128 stands for zero in the data rows.
Every row has a hidden score from 0 to 40. What is each row's score? 20 is about the middle. The score is a weighted sum of the row's numbers plus the product of two more (or one squared), each taken from its middle value.
[124, 158, 136, 122, 111, 76, 137, 86, 189, 112, 144, 107, 104, 164, 94, 155, 161, 87, 133, 179, 168] 23
[121, 130, 103, 139, 124, 94, 149, 118, 150, 91, 131, 104, 116, 131, 89, 143, 137, 119, 142, 149, 126] 21
[116, 167, 114, 123, 130, 112, 122, 164, 116, 86, 130, 114, 112, 104, 123, 93, 138, 163, 88, 130, 90] 18
[106, 176, 143, 154, 80, 85, 154, 89, 183, 124, 154, 91, 111, 146, 93, 140, 176, 86, 102, 179, 166] 22
[128, 150, 128, 142, 110, 78, 150, 122, 152, 95, 122, 105, 106, 132, 107, 132, 150, 103, 133, 167, 120] 14
[112, 135, 144, 168, 160, 173, 103, 165, 76, 137, 104, 129, 115, 109, 137, 112, 106, 160, 114, 115, 129] 28
[109, 176, 90, 164, 118, 93, 158, 149, 172, 81, 113, 124, 109, 106, 78, 109, 177, 114, 75, 146, 105] 12
[113, 146, 134, 144, 141, 122, 130, 140, 134, 123, 114, 126, 129, 132, 137, 115, 128, 126, 101, 112, 110] 13
[118, 155, 101, 112, 167, 145, 116, 184, 95, 101, 92, 175, 125, 121, 147, 121, 115, 152, 93, 164, 114] 18
[127, 157, 143, 131, 104, 82, 121, 94, 166, 102, 144, 89, 103, 148, 103, 143, 151, 106, 144, 177, 137] 22
[129, 169, 143, 174, 82, 76, 145, 85, 165, 133, 133, 107, 69, 149, 88, 156, 175, 80, 140, 175, 166] 21
[144, 77, 154, 98, 136, 176, 72, 109, 104, 173, 144, 152, 188, 146, 176, 130, 84, 132, 170, 105, 141] 24
[135, 74, 196, 106, 101, 145, 101, 72, 115, 212, 149, 169, 167, 143, 165, 111, 95, 128, 200, 89, 136] 10
[163, 75, 215, 103, 114, 161, 92, 80, 101, 176, 92, 137, 154, 179, 188, 144, 95, 158, 229, 96, 137] 14
[96, 162, 106, 164, 95, 75, 171, 114, 179, 99, 118, 116, 88, 99, 73, 143, 178, 96, 112, 170, 190] 27
[142, 69, 213, 118, 138, 166, 116, 84, 98, 196, 166, 146, 212, 162, 214, 139, 114, 113, 178, 96, 153] 23
[108, 150, 100, 145, 157, 127, 121, 116, 138, 146, 134, 125, 172, 113, 148, 131, 130, 133, 100, 100, 118] 21
[154, 94, 156, 122, 144, 115, 87, 72, 139, 159, 137, 112, 118, 171, 129, 136, 147, 128, 201, 137, 103] 30
[119, 180, 133, 159, 100, 65, 150, 111, 164, 115, 127, 108, 114, 128, 120, 150, 208, 113, 125, 181, 148] 21
[162, 157, 100, 152, 141, 119, 136, 134, 127, 90, 103, 132, 104, 118, 107, 118, 158, 135, 120, 145, 131] 25
[130, 72, 173, 75, 143, 139, 72, 92, 132, 186, 194, 105, 213, 137, 155, 143, 102, 173, 176, 87, 156] 36
[124, 115, 162, 156, 98, 104, 120, 84, 151, 146, 117, 108, 100, 165, 147, 120, 127, 107, 184, 155, 126] 24
[158, 124, 131, 121, 146, 159, 137, 146, 81, 152, 91, 179, 108, 135, 153, 129, 108, 170, 152, 104, 154] 16
[141, 99, 126, 88, 154, 174, 113, 154, 116, 147, 115, 150, 127, 122, 138, 124, 77, 151, 128, 98, 124] 16
[138, 132, 149, 175, 106, 134, 88, 106, 120, 155, 117, 133, 129, 144, 146, 125, 122, 99, 138, 120, 89] 16
[92, 146, 121, 116, 126, 134, 23, 115, 183, 105, 112, 141, 121, 123, 90, 82, 103, 91, 102, 101, 75] 23
[135, 153, 87, 129, 132, 107, 169, 166, 117, 71, 126, 156, 154, 119, 111, 106, 137, 131, 91, 133, 135] 26
[128, 140, 99, 131, 160, 129, 183, 172, 63, 120, 131, 133, 162, 90, 140, 137, 133, 135, 96, 114, 114] 11
[129, 114, 135, 124, 118, 156, 86, 142, 116, 152, 88, 141, 84, 121, 133, 106, 87, 154, 176, 136, 128] 21
[122, 167, 100, 168, 105, 86, 151, 123, 163, 99, 126, 109, 86, 121, 79, 139, 169, 125, 120, 161, 141] 25
[125, 112, 158, 118, 113, 113, 112, 98, 144, 153, 130, 128, 154, 161, 171, 151, 134, 157, 164, 137, 171] 27
[144, 144, 130, 162, 101, 97, 123, 127, 131, 112, 120, 129, 105, 121, 105, 108, 136, 130, 125, 145, 113] 16
[162, 146, 114, 124, 147, 144, 116, 161, 108, 100, 39, 143, 77, 107, 95, 122, 100, 161, 130, 122, 139] 12
[112, 114, 115, 115, 161, 152, 109, 145, 109, 117, 147, 125, 171, 113, 130, 109, 123, 119, 70, 97, 88] 21
[124, 93, 155, 110, 130, 118, 131, 112, 166, 152, 155, 141, 141, 154, 153, 114, 116, 112, 143, 135, 144] 18
[134, 132, 136, 161, 115, 114, 94, 101, 127, 131, 144, 121, 121, 152, 132, 134, 143, 119, 150, 135, 107] 26
[111, 134, 134, 124, 124, 90, 160, 100, 173, 132, 145, 119, 133, 153, 130, 131, 159, 108, 134, 154, 135] 14
[158, 98, 171, 152, 147, 165, 130, 123, 26, 204, 110, 135, 109, 145, 201, 139, 114, 179, 180, 105, 127] 18
[145, 99, 159, 118, 128, 136, 101, 95, 136, 153, 143, 117, 145, 158, 142, 133, 109, 108, 148, 108, 111] 21
[121, 163, 136, 149, 91, 88, 154, 81, 187, 122, 135, 96, 96, 133, 101, 147, 192, 76, 123, 191, 176] 23
[139, 152, 136, 163, 146, 158, 84, 140, 87, 128, 118, 116, 104, 105, 119, 119, 107, 139, 116, 121, 71] 19
[110, 165, 122, 154, 101, 79, 177, 101, 172, 117, 162, 106, 110, 155, 101, 138, 173, 90, 107, 166, 138] 18
[152, 165, 118, 165, 109, 121, 113, 142, 122, 100, 104, 127, 66, 124, 90, 132, 152, 145, 121, 148, 124] 23
[135, 65, 168, 125, 143, 160, 118, 111, 111, 204, 145, 137, 198, 135, 188, 143, 100, 136, 143, 80, 124] 33
[118, 163, 109, 173, 117, 87, 169, 158, 126, 107, 107, 118, 132, 96, 146, 129, 148, 148, 117, 133, 134] 24
[142, 141, 100, 112, 150, 125, 160, 145, 144, 98, 92, 145, 125, 133, 133, 116, 118, 121, 120, 119, 132] 13
[146, 154, 49, 118, 140, 149, 159, 185, 98, 60, 78, 158, 80, 69, 70, 110, 114, 145, 111, 145, 136] 29
[91, 131, 132, 146, 136, 93, 188, 125, 144, 144, 174, 98, 173, 146, 170, 136, 168, 134, 103, 137, 125] 19
[99, 166, 136, 143, 109, 61, 147, 98, 181, 116, 158, 88, 131, 137, 117, 152, 175, 78, 118, 173, 151] 23
[103, 159, 64, 152, 129, 131, 157, 156, 122, 77, 76, 114, 111, 86, 96, 109, 146, 134, 98, 120, 112] 35
[111, 136, 84, 129, 175, 163, 132, 158, 114, 88, 122, 134, 132, 86, 93, 115, 109, 114, 60, 99, 94] 20
[173, 46, 124, 0, 151, 205, 78, 125, 109, 143, 128, 151, 144, 137, 129, 117, 30, 175, 210, 109, 143] 17
[100, 183, 120, 142, 88, 77, 167, 102, 183, 106, 154, 103, 107, 126, 89, 136, 169, 109, 107, 171, 130] 12
[63, 144, 171, 150, 102, 76, 150, 75, 188, 181, 194, 70, 113, 160, 142, 170, 189, 74, 114, 194, 164] 29
[127, 80, 146, 82, 166, 183, 121, 132, 99, 180, 170, 160, 188, 125, 184, 123, 96, 117, 123, 93, 109] 24
[150, 114, 143, 113, 113, 143, 89, 121, 122, 145, 122, 128, 122, 143, 142, 118, 95, 154, 152, 134, 122] 18
[134, 122, 110, 132, 149, 179, 120, 168, 79, 111, 108, 131, 110, 98, 102, 125, 100, 169, 105, 107, 135] 26
[134, 138, 131, 142, 94, 102, 117, 93, 152, 121, 146, 106, 132, 154, 103, 147, 143, 138, 147, 165, 117] 19
[128, 147, 120, 165, 131, 110, 142, 150, 122, 106, 109, 129, 117, 111, 116, 119, 134, 131, 95, 129, 100] 15
[158, 133, 113, 134, 133, 160, 129, 120, 110, 144, 138, 159, 160, 115, 122, 138, 170, 163, 104, 115, 162] 25
[108, 148, 91, 120, 153, 133, 155, 165, 99, 89, 97, 133, 111, 83, 106, 114, 132, 136, 86, 122, 138] 18
[128, 170, 98, 139, 104, 92, 181, 122, 178, 92, 113, 134, 112, 128, 86, 136, 186, 120, 100, 154, 154] 15
[133, 162, 114, 163, 103, 92, 130, 111, 151, 103, 125, 91, 132, 123, 81, 145, 158, 132, 124, 159, 143] 23
[161, 138, 79, 104, 143, 144, 132, 172, 107, 55, 58, 148, 77, 100, 69, 108, 103, 141, 124, 121, 147] 27
[116, 116, 145, 108, 138, 119, 118, 122, 143, 150, 136, 165, 143, 146, 164, 110, 112, 126, 127, 113, 135] 18
[178, 90, 141, 82, 136, 143, 99, 117, 108, 151, 128, 169, 139, 147, 153, 116, 106, 151, 172, 105, 159] 21
[123, 173, 150, 149, 89, 83, 130, 76, 167, 144, 155, 91, 104, 151, 95, 163, 175, 113, 131, 184, 182] 24
[137, 93, 198, 130, 92, 127, 53, 69, 148, 165, 140, 77, 138, 175, 143, 146, 116, 115, 182, 129, 99] 28
[114, 186, 120, 208, 99, 91, 162, 133, 148, 108, 117, 104, 86, 93, 91, 135, 196, 89, 80, 159, 127] 18
[116, 155, 70, 164, 82, 118, 172, 158, 115, 111, 103, 147, 103, 61, 97, 102, 184, 104, 75, 168, 160] 39
[84, 161, 144, 135, 106, 71, 136, 85, 185, 148, 177, 61, 133, 141, 112, 160, 179, 65, 96, 192, 129] 29
[119, 144, 157, 152, 104, 98, 139, 104, 141, 136, 158, 118, 131, 158, 145, 145, 159, 110, 146, 154, 133] 20
[150, 104, 180, 129, 108, 141, 68, 90, 134, 160, 118, 131, 128, 176, 153, 129, 107, 124, 189, 121, 113] 18
[153, 173, 85, 163, 109, 126, 144, 165, 116, 86, 51, 142, 53, 81, 92, 114, 153, 149, 94, 141, 151] 27
[159, 79, 191, 96, 110, 149, 106, 71, 162, 164, 129, 130, 148, 167, 162, 137, 95, 126, 192, 102, 128] 18
[111, 85, 144, 100, 164, 181, 137, 177, 64, 159, 164, 146, 142, 121, 163, 117, 96, 132, 111, 100, 108] 15
[113, 147, 151, 201, 144, 135, 116, 149, 112, 129, 109, 135, 90, 120, 133, 95, 148, 90, 77, 107, 100] 18
[128, 114, 121, 137, 158, 161, 140, 156, 132, 130, 114, 133, 122, 119, 137, 114, 98, 163, 95, 97, 100] 14
[139, 150, 117, 162, 129, 131, 140, 136, 141, 109, 95, 132, 102, 113, 91, 124, 135, 150, 116, 129, 130] 16
[125, 155, 139, 163, 132, 126, 145, 140, 106, 129, 123, 128, 143, 118, 147, 123, 153, 136, 84, 131, 111] 13
[113, 147, 97, 117, 154, 133, 156, 169, 111, 70, 117, 131, 129, 97, 140, 115, 123, 138, 87, 116, 99] 17
[118, 175, 139, 132, 101, 72, 128, 88, 175, 114, 160, 92, 95, 145, 102, 147, 179, 84, 136, 189, 149] 22
[85, 144, 147, 155, 102, 81, 145, 70, 175, 152, 179, 84, 136, 156, 114, 149, 179, 95, 124, 180, 136] 19
[163, 155, 94, 179, 117, 111, 134, 148, 121, 96, 91, 122, 54, 117, 83, 135, 141, 119, 132, 153, 111] 20
[133, 76, 186, 159, 124, 154, 65, 72, 100, 182, 134, 127, 161, 157, 173, 123, 113, 94, 187, 94, 88] 24
[137, 70, 117, 83, 147, 196, 94, 146, 97, 162, 160, 127, 153, 109, 123, 111, 67, 145, 155, 101, 114] 21
[130, 144, 79, 149, 148, 160, 135, 175, 90, 85, 82, 149, 93, 80, 75, 114, 116, 146, 99, 125, 115] 18
[103, 155, 153, 188, 89, 93, 106, 107, 152, 122, 141, 102, 113, 138, 97, 132, 157, 99, 118, 154, 116] 21
[150, 150, 83, 138, 134, 154, 150, 179, 106, 77, 89, 146, 91, 84, 98, 115, 125, 156, 100, 135, 110] 18
[133, 143, 100, 99, 113, 107, 129, 119, 169, 84, 131, 133, 118, 138, 90, 104, 130, 130, 138, 147, 136] 28
[123, 153, 82, 136, 132, 125, 170, 168, 129, 84, 98, 116, 134, 89, 100, 133, 164, 152, 83, 129, 136] 20
[152, 127, 91, 100, 141, 153, 134, 182, 85, 73, 81, 140, 93, 115, 92, 107, 101, 156, 125, 131, 124] 28
[157, 177, 94, 142, 131, 158, 122, 206, 98, 89, 65, 151, 70, 76, 126, 115, 123, 134, 93, 154, 120] 17
[137, 76, 146, 63, 153, 156, 151, 140, 82, 150, 154, 129, 171, 122, 175, 146, 66, 154, 173, 96, 161] 20
[116, 102, 159, 117, 129, 127, 119, 119, 118, 165, 148, 143, 153, 141, 174, 134, 89, 127, 151, 107, 117] 22
[153, 62, 193, 96, 118, 158, 63, 76, 144, 165, 116, 142, 184, 165, 173, 132, 94, 87, 210, 103, 102] 31
[126, 63, 102, 87, 157, 191, 154, 161, 64, 150, 146, 133, 135, 107, 150, 146, 95, 134, 141, 73, 144] 27
[146, 97, 177, 115, 126, 166, 69, 98, 103, 162, 104, 154, 138, 164, 164, 128, 89, 121, 189, 122, 119] 17
[111, 172, 144, 165, 94, 71, 134, 78, 185, 125, 149, 90, 82, 139, 90, 137, 186, 84, 115, 178, 174] 27
[125, 93, 143, 99, 190, 190, 120, 137, 96, 157, 161, 136, 197, 111, 186, 111, 91, 120, 135, 80, 115] 19
[120, 167, 125, 148, 86, 94, 109, 75, 176, 123, 161, 74, 104, 139, 107, 164, 162, 88, 116, 181, 146] 29
[140, 142, 137, 172, 92, 108, 74, 89, 146, 115, 130, 53, 96, 140, 65, 158, 169, 85, 145, 160, 108] 28
[167, 115, 149, 139, 125, 112, 100, 79, 167, 150, 110, 155, 139, 157, 141, 124, 134, 105, 181, 121, 133] 22
[119, 185, 85, 159, 80, 108, 187, 128, 170, 90, 105, 114, 64, 99, 59, 163, 202, 110, 85, 187, 133] 12
[125, 180, 89, 163, 134, 110, 171, 164, 114, 62, 89, 108, 86, 80, 92, 108, 154, 179, 95, 129, 120] 36
[133, 154, 109, 131, 120, 114, 168, 146, 146, 122, 145, 129, 126, 135, 116, 116, 123, 146, 116, 121, 122] 20
[129, 114, 66, 100, 147, 169, 134, 188, 83, 74, 103, 140, 110, 79, 92, 130, 98, 153, 92, 99, 142] 29
[143, 113, 124, 109, 147, 162, 132, 123, 118, 146, 139, 127, 156, 121, 151, 122, 94, 158, 137, 110, 141] 23
[95, 173, 155, 130, 79, 81, 135, 73, 191, 143, 184, 74, 76, 119, 70, 166, 185, 103, 109, 212, 189] 29
